The same turns and mirrors carry the whole set onto itself and the rows of a family onto each other. Which other rows belong to the same family as each row named below? List them in the order they appear above.
These 15 rows form 3 families of 5 rows each.
Napeg: [  4 -17  23  13  22 -19  -5 -48  26  24  -7  18   2  19  16   4]
bef: [-23 -25 -18 -27   0 -15  18 -21  37   4   7  -1  28  23   1   8]
mugir: [ -6  -9  13  -5  17   1   4 -29  26  14 -16  32  11  33  30  18]
sevu: [ -2 -11   5   8  21 -41  -9 -42  34  15   3 -11   2  19   1  -9]
risi: [-16   0 -17 -12  16 -35  -3 -18  39   1   1 -15  11  33   5  -4]
Delu: [ -7 -17  19  -7  29 -36  -3 -51  27  35   5  -5  18  -3  11   2]
Rinav: [-13 -20  -6 -13  17   3   9 -26  43   6 -24  18  37  18  32  22]
Fovan: [ -9 -16   2   4  47 -17   6 -46  38  32  -7   4   7  -3  -2  -8]
Dig: [ -8  -7 -24 -23  10 -10   9 -10  47  10 -17 -12  33  20  13   6]
savag: [ -5 -17  27 -13  42  -6  12 -43  41  23 -24  22  20  15   5  10]
bara: [-12 -26  20  -2  29 -13   2 -51  31  20 -11  23  27   4  31  20]
kaz: [-20 -21 -26  -5  21 -23  10 -32  35  20  12 -11  12   2  -4  -9]
vefug: [ -4  -5  -8 -20  17 -34   2 -25  37  29   2 -27  22   7  -1  -6]
buf: [-14 -22  14 -32  14  -4  20 -27  41   6 -15  20  33  31   7  20]
dagid: [-18   1 -12 -21  14  -9   5 -10  34   0 -10  12  17  41  23  13]

The rest of the family of vefug: Delu, Rinav, Dig, bara
The rest of the family of Fovan: bef, savag, kaz, buf

The same turns and mirrors carry the whole set onto itself and the rows of a family onto each other. Which other rows belong to the same family as each row named below? List them in the order they appear above.
These 32 rows form 4 families of 8 rows each.
Vepad: [  9   3  17 -12  -4  13  10 -14  -5 -13  -4  13  20   9   4 -21  21 -15
 -14  23   1  10 -11 -18   3  21   8]
pone: [-19  -7  18   0   3 -12  -4  11 -11  -4   0   2   9  15  13  -7  -8  -6
  12   3  -2  -7   0 -29  18  19   7]
novod: [  8   5   2 -25  -4   9   9  12  -4  11   2  24   5  -2  13  -5   6 -14
 -13  -6  -8  -7 -17 -14 -30 -38 -12]
zogum: [  6  -3  16 -19  -5  12   2 -17  -3 -10   0  11  18   6   8 -27  21  -8
 -17  25  -4  16 -13 -23  -7  16   4]
Gulo: [ -9  -4  18   0   0  -9  -5 -14  -5  -8  19   5  11  -1   5   2  -4  -5
  17  17  13   8   7  -5  25  33  -6]
bep: [-26 -15  19  -5   8 -13 -10   6  -6  -8   6   1   7  10   9  -8 -10   0
  13   4  -9  -6  -6 -31  12  20   2]
nite: [-15  -7   7 -22  11  -9  -5  10   5  18  15  19  -6 -12   7  19 -21 -10
  19 -12   7 -12   1   9   3 -21 -26]
Zoke: [-12 -12  18 -11   5 -15 -11 -15  -1   0  15   3  10  -6   1   8  -1 -10
  15  18  11   9   2  -2  22  37  -9]
Kado: [  2  -5  25 -22 -19  -8 -11 -10  -3   2  -7   2  24  12  11 -21  13  -2
 -15   4  25  16  -9  -5 -11  13  -2]
Tiso: [ -2   3  22 -19 -22  -6  -9  -7   1  -3  -6   4  26  14   5 -17  12  -3
 -19   0  25   5  -2  -5  -6  17   0]
tibi: [ -4  -5  -2 -10  23   5   7   0  -2  12  13  30 -12 -17   6  17  -7 -16
  21   8 -23   4 -10 -10   5 -23 -23]
meve: [-16  -4   4 -20   8  -8  -5   9   9  16  19  14 -11 -14   2  24 -21 -10
  13 -14   5  -9   3   1  -1 -18 -29]
pif: [  1  -4   2 -12  26   2  11   4  -4   4  20  32  -6 -23   8  19  -9 -21
  15  11 -20  -5 -13 -11   6 -14 -25]
tona: [ 17   5   4 -36  -2  17   7 -14   6  15  10  29   5 -18   6   0   9 -19
 -10  11  14   9  -5  17 -16 -25 -24]
rala: [  9  -5  11 -18  -8  13   6 -17 -10  -3  -1   9  16   6   6 -17  29 -13
  -9  29  -6  10 -10 -17  -1  18  10]
Faz: [ 14   5   0 -29  -2  11   3 -18   9  14   8  32   6 -20  -2   8  12 -13
 -10   6   7  14 -13  13 -17 -24 -30]
tiva: [ 20   5   4 -26  -5   9   4 -16   2  14  22  26   5 -22   6   8  10 -13
 -14   7  12  12  -6  12 -21 -22 -26]
Lagop: [-15 -13  20  -5   6 -11 -12 -17  -1 -10  21   3   8  -6   2   2  -7  -1
  16  16   4  10   0  -9  18  33 -10]
zuduf: [-22 -12  15 -10   6 -16  -7  12  -8   0  -6   2   9  14   8  -4  -3 -10
  17   7  -9 -11  -9 -29  12  21   4]
lalas: [ -2  -4  17 -24 -25  -8 -13  -7  -2   8  -4  -5  21  16   6 -15  16  -3
 -12   2  23   6  -3  -6 -15  14   3]
Bisa: [-16 -15  21  -3   2  -6 -10 -13   0  -6  20   8   6  -9   7   7  -1  -6
  18  11   8   7  -2  -7  22  35  -1]
mul: [-16  -5   4 -17   5 -13 -12   7   5  21  13  20  -6 -11   6  22 -17  -4
  16 -13   2  -1  -1   3  -3 -26 -32]
gik: [ -5  -2  22 -24 -21  -5 -14 -13   3  -3  -1   1  23  12   8 -24  13   3
 -18   6  20  11  -6  -9 -16  14  -3]
fesir: [-23 -14  21  -4   2 -11 -10   9  -4  -6   3   3   6  10  12  -4  -8  -5
  22  -1  -3  -7 -10 -27  12  22   9]
sutab: [  2   3   1 -30   0  10   3   6   4  16  -9  29   4  -2   6  -2   9 -14
 -15  -6  -9  -1 -18 -10 -25 -38 -16]
serer: [  8   5   1 -34  -1   8  11   9  -1  14  -8  21   6   3   9 -10   4 -15
 -15   1  -3  -2 -12  -8 -26 -40 -24]
folus: [ -4  -9   1 -17  26   8  10   4  -3   9  15  28 -11 -17   9  16 -13 -22
  21   8 -16  -7  -5  -4  12 -20 -18]
Maded: [ 15   3   2 -35  -2  11  11 -14   3  14   9  25   7 -15   4   1   9 -14
 -18  13   9  14  -4  11 -15 -26 -34]
pezep: [  6   3   3 -36  -1  14   8   8   0  17  -7  28   4  -1  13  -9   7 -18
 -13  -1   1  -6 -11  -6 -23 -39 -13]
Bobep: [-11  -2  10 -18   8 -21  -8  14   4  15  17  18  -2 -13   8  20 -22 -11
  10 -15   8  -8  -5   1  -6 -19 -32]
Nefek: [ -9  -6  -3 -15  20   9  11   5   3   6  19  26 -11 -19   4  20  -9 -17
  20   7 -19 -11  -4 -11   8 -17 -23]
nirip: [ 10  -7  19 -17  -8   9   5 -15 -11  -7  -6  14  24   9  14 -25  23 -10
 -11  26   1  13 -17 -16  -2  14   4]

The rest of the family of nite: zogum, bep, tona, Lagop, gik, folus, pezep
The rest of the family of Bobep: novod, Zoke, pif, rala, tiva, zuduf, lalas
The rest of the family of nirip: Kado, meve, Bisa, fesir, serer, Maded, Nefek

The same turns and mirrors carry the whole set onto itself and the rows of a family onto each other. Which other rows belong to the same family as each row named below? List them in the order they appear above.
These 20 rows form 4 families of 5 rows each.
mamag: [ -9 -29   7  14  -5  -9  -6 -22  -6  13 -22]
feb: [ -7 -33  -2   3  -2  -2  -4 -16  -7  20 -27]
Vuku: [-10 -35  -8   7  -2 -18 -15 -22  -7  18 -18]
Sero: [-28 -18  15   5  34  -5 -21  -4   8  -1   4]
mut: [-30 -10  -3  15  -8   3 -46  -3  13  15  -4]
kef: [-25 -27   4  -4  39 -14 -19  -7   1   4   2]
vuga: [-24   0  -7  22  13  -9 -18  14 -33  15 -10]
rafe: [-22 -23   9   4  41   0 -23   5  -4  -1   2]
Dud: [-19 -22   6   2  37  -5 -32   9   2  -2   4]
Zin: [-36   1  -8 -15  15  -4  -5   6  -1  28 -16]
zatu: [ -9 -13   2  24  18  -6 -18  16 -32   4 -12]
gire: [-22  -2   8  31  11  -3 -17  10 -27   6  -9]
Rasu: [ -1 -30  -2   5  -1  -8  -4  -9 -13  17 -28]
ruvuf: [-24  -6  -8 -16  -1   5 -10   8   5  30 -26]
Togak: [-31  -3  -7 -14   4  13 -13   9   5  30 -22]
tivor: [-12 -13   0  27  12   1 -16  11 -34  10 -15]
kadas: [-25 -19  -9   8   4   7 -52   2  11  14  -2]
toz: [-34   3   4  -8   3   5  -3   3   6  26 -21]
lidel: [-27 -12 -17  15  -3  -6 -50   0   1  19  -2]
muba: [-23 -14 -12   1   1   4 -50   7  15  16  -5]

The rest of the family of gire: mamag, Sero, mut, toz
The rest of the family of ruvuf: Dud, zatu, Rasu, muba
The rest of the family of Togak: feb, rafe, tivor, kadas

The same turns and mirrors carry the whole set onto itself and the rows of a family onto each other. Which other rows belong to the same family as each row named below? List them in the order they appear above.
These 15 rows form 3 families of 5 rows each.
kiti: [-26  15   7 -25   2 -27   6 -15  -4 -21 -17  11]
kat: [-26 -22  -1   4   1 -26  16  -1   2 -24   0 -18]
nuka: [ -6   0  -9  24   9  -8   7 -14   4   4 -25  21]
Rif: [-31 -13  -1   4  16 -28  18 -12 -14 -12   0 -11]
Buso: [ -4  20 -23   5   5  -5  -9   0  18  -1  -8  -9]
Vebed: [ 11 -17   5 -16  -5 -13 -16 -16   8 -19  -2  -7]
Sitok: [-15   8 -10  16  -4 -11   9  -3  17  -7 -31  23]
dap: [ -1  -1   1  14  -3  -4   2 -12   1  -9 -34  25]
vovu: [  5 -19  -7  -5  -6 -14 -11  -6  22 -16   4 -16]
Dak: [ -5  23 -15   2  13  -3 -11  -5  -6  -3  -9 -15]
vunop: [ -2  18 -17  -8  17 -13 -13 -14   6   4   3 -11]
Zano: [-34   5   3 -15  -5 -32  16  -7  12 -22 -16  12]
Tufit: [-21 -21   5  10   7 -17  13  -6 -19 -22  -8 -13]
sili: [  8 -32   2  -3   1 -19  -7 -20  10 -11   2  -2]
fug: [-21   6   6 -21   3 -32   7 -22   9 -11 -15  25]

The rest of the family of kat: Buso, Sitok, vovu, Zano
The rest of the family of vunop: nuka, Rif, sili, fug

The same turns and mirrors carry the whole set onto itself and the rows of a family onto each other. Which other rows belong to the same family as each row named below? List them in the order they appear above.
These 33 rows form 11 families of 3 rows each.
geva: [  4   3 -10 -15   2  12 -14  -2 -35  10   9  22]
luvib: [ -3   0  -1  -9  -2   4  -8   3 -38  -2  10  23]
tivoz: [ 20 -22   7  -2   7 -13 -12 -21   7  18  -6   6]
gan: [ 17 -20   5  -1  -1 -21 -18 -25   5  17  -4   9]
geg: [  4   7  -6 -17  -4   3  -5   3 -34   5  13  27]
tozo: [ 22 -16   0  -2   0 -16 -12 -27   5  18  -7  14]
vov: [ 24 -12   8  -4  -1 -21  -7 -23   6  20  -4  10]
gunak: [-23 -10  12 -25 -25  13  -1   9   0  13  -4  -1]
riku: [-14 -15   6 -21 -34   3  -3   6   7  19  -2  -9]
pap: [ -3   5  -9 -13  -4   3 -17   0 -35   6  10  27]
zeku: [ -9 -11  10 -26 -31   8   1  10   8  11  -6  -4]
mep: [-13  -8   8 -25 -30   9   4  14   9  15  -5   2]
ref: [ -3   6  -4 -13  -9   8  -6   1 -37   1  13  21]
fifog: [-24 -12   8 -12 -27   8  -6   3   6   9  -8  -9]
sodu: [-11   5  -9  -4  -4   6 -13  -5 -35   4  11  20]
Sib: [-14 -11  10 -23 -21  16  -5  13   7  14 -12  -4]
mak: [ 21 -18   7  -4  -3 -21  -4 -21  11  21   0  12]
kem: [ 11 -22  14  -3   0 -17  -7 -27   9  22  -4   5]
Gon: [-12 -16  10 -21 -34  10  -6   2   1  10  -7 -10]
rusag: [ -1   3  -4 -12   3   3  -9 -10 -37  11  14  27]
Fofa: [-12 -10  14 -18 -32   6  -2   2   9  11 -10  -9]
Digu: [ 11 -18   6   3   4 -17  -6 -15  13  26  -6  21]
Gibi: [-16 -11   0 -21 -31  15  -4   6   9  25  -6   5]
tum: [-18 -15   9 -21 -29   6  -9  11   8   8  -8  -2]
lofa: [ 20 -11  11   4   2 -21  -9 -26  -1  14  -3  11]
zun: [ -6   1  -7 -11  -5   0  -5   8 -35   6  18  23]
rodi: [ 16 -11   7   3   1 -26 -11 -20   1  27  -2  11]
Pufak: [  5   7 -10 -15  -6   3  -5  -1 -31  12  15  30]
fiz: [ -2   8 -11 -14  -4   8  -9   4 -31   5   4  30]
duku: [ 16 -10  13   3   0 -20 -15 -25  -1  21 -11   9]
suzig: [  0  -8 -15 -11  -3   9  -5  -1 -27  10  18  32]
rusaf: [-12 -17   6 -22 -27  10  -1   9  13   7 -11  -1]
Koveg: [  8 -16   5   9   2 -19 -14 -29   2  16  -3   5]

The rest of the family of zun: riku, rodi
The rest of the family of Gibi: Digu, suzig
The rest of the family of tum: gan, pap
The rest of the family of kem: gunak, rusag
The rest of the family of fifog: sodu, Koveg
The rest of the family of mak: mep, Pufak
The rest of the family of lofa: ref, Fofa

The same turns and mirrors carry the whole set onto itself and the rows of a family onto each other. Which other rows belong to the same family as each row named below? List them in the order they appear above.
These 32 rows form 4 families of 8 rows each.
matag: [  8   5 -11   6  16 -14   1  14  23   7  -4 -10  11  11  23  10]
gud: [-13   3 -19 -12   8  13  -7  11 -29   3   5   6 -13   4   7 -10]
ripu: [  7   7  -5  18  20 -22   6  16  15  14   1 -14   2  15  10   2]
doz: [ -7   0 -14 -24   4  19  -3   0 -26  -2   7   2   1  -5  13  -8]
bup: [ 18  26  -5   5  -1 -23  15  17  16  20  -2   5  -1  10   5  -2]
zez: [ 25  10 -15  -6  -1 -17  17  23  19  15   1   1   2  12  12  -7]
baro: [ 11  -1  -3 -27 -11  19  -7  -4 -26  11  -5   3  -5  -2  10 -17]
kun: [  3   2   3 -13  12  25  -2  -3 -25 -11  -2  10   8 -14  10   6]
Suzo: [ 22   5  20  -1   6  21  -4  -1 -32  -1 -20   8 -13  -3   4  -4]
Rete: [ 18  18  -7   2  -8 -20  26   6  10  15   5  -2 -15  11  -3  -3]
mavi: [ 24  10  -6   7   8 -27  13  23  11  22   2  -3  -5  15  -1  -8]
Duvas: [ 16  -8  13  11   5 -22  -2   6  15 -10 -13   0  17  13   8  13]
nel: [ 13   6  -4  -9  25  13   1 -10 -25 -18 -14  -2  10  -9  -1   3]
Sofeg: [ 21   1  13 -17  -2  25  -6  -6 -26   2 -14  11   1 -11   8  -3]
Nadu: [  9 -13  -2 -15  -1  21   1  -4 -25  11 -11   4 -10   1  14 -25]
bifu: [ 33  -3   9  -1 -12 -25  14  16  11  -1  -8  10   7  13  -3  -3]
fes: [ 12  -9 -14 -12  -5  22  -8   0 -13  15  -5  14  -2   4   3 -30]
nipa: [  9  -4  -9 -12  21  15  -2   0 -34  -8 -10  11   2 -14   4   9]
Lurif: [  6  11 -14  20   8  -9   1   6  18  18  11  -2  -6   8  13  13]
kulem: [ 23   5  24  -5   2 -28   9   0   7   0  -3   7  -8  19 -11   1]
tole: [ -5   0 -21 -25  25  11 -11   2 -15   0  -3   9   5   2   2 -12]
bik: [-13 -10 -17 -19  11  14  -1   1 -25   3  -8  11  -3  -4   7 -10]
vun: [ 11  16  -7  16   8 -24  -7   9  15  15   1  -8   6  14  17   9]
bimu: [ 31  -4   3   4  -6  24   3 -12 -23  -3 -17   3   3  -6   0 -15]
les: [  0   7   2  -1  26  19  -6   6 -32 -12  -4  10  -5  -6   7   9]
zabu: [ 31  -7   6  -8   9  22   0  -5 -33   1 -14   5  -6  -9  11  -7]
vagu: [ 14   2  16  18   6 -29  -6   5  10  -5   4   1  10  20   9   5]
luse: [ 12  -3  17  14  18 -17 -15   0  15   3   4   8   1  17   6  16]
Nusi: [  9   1   0 -12 -12  15  -5   3 -31  14 -11   4 -20   7   4 -22]
Bipu: [ 27   0  12  13   1 -30   9  19   8  10  -6   9   1  14 -12  -2]
mig: [  9  -4  13  25  13 -25   2  11  11   2  -8  -2   8  14  -2   8]
tofi: [ 20  11  18   7  -3 -28  15  13  11   0   1  14   4  16  -3  -6]

The rest of the family of vagu: bup, Nadu, nipa, bik, vun, zabu, tofi
The rest of the family of mavi: ripu, doz, baro, kun, Sofeg, Bipu, mig
The rest of the family of bimu: Rete, nel, fes, Lurif, kulem, tole, luse

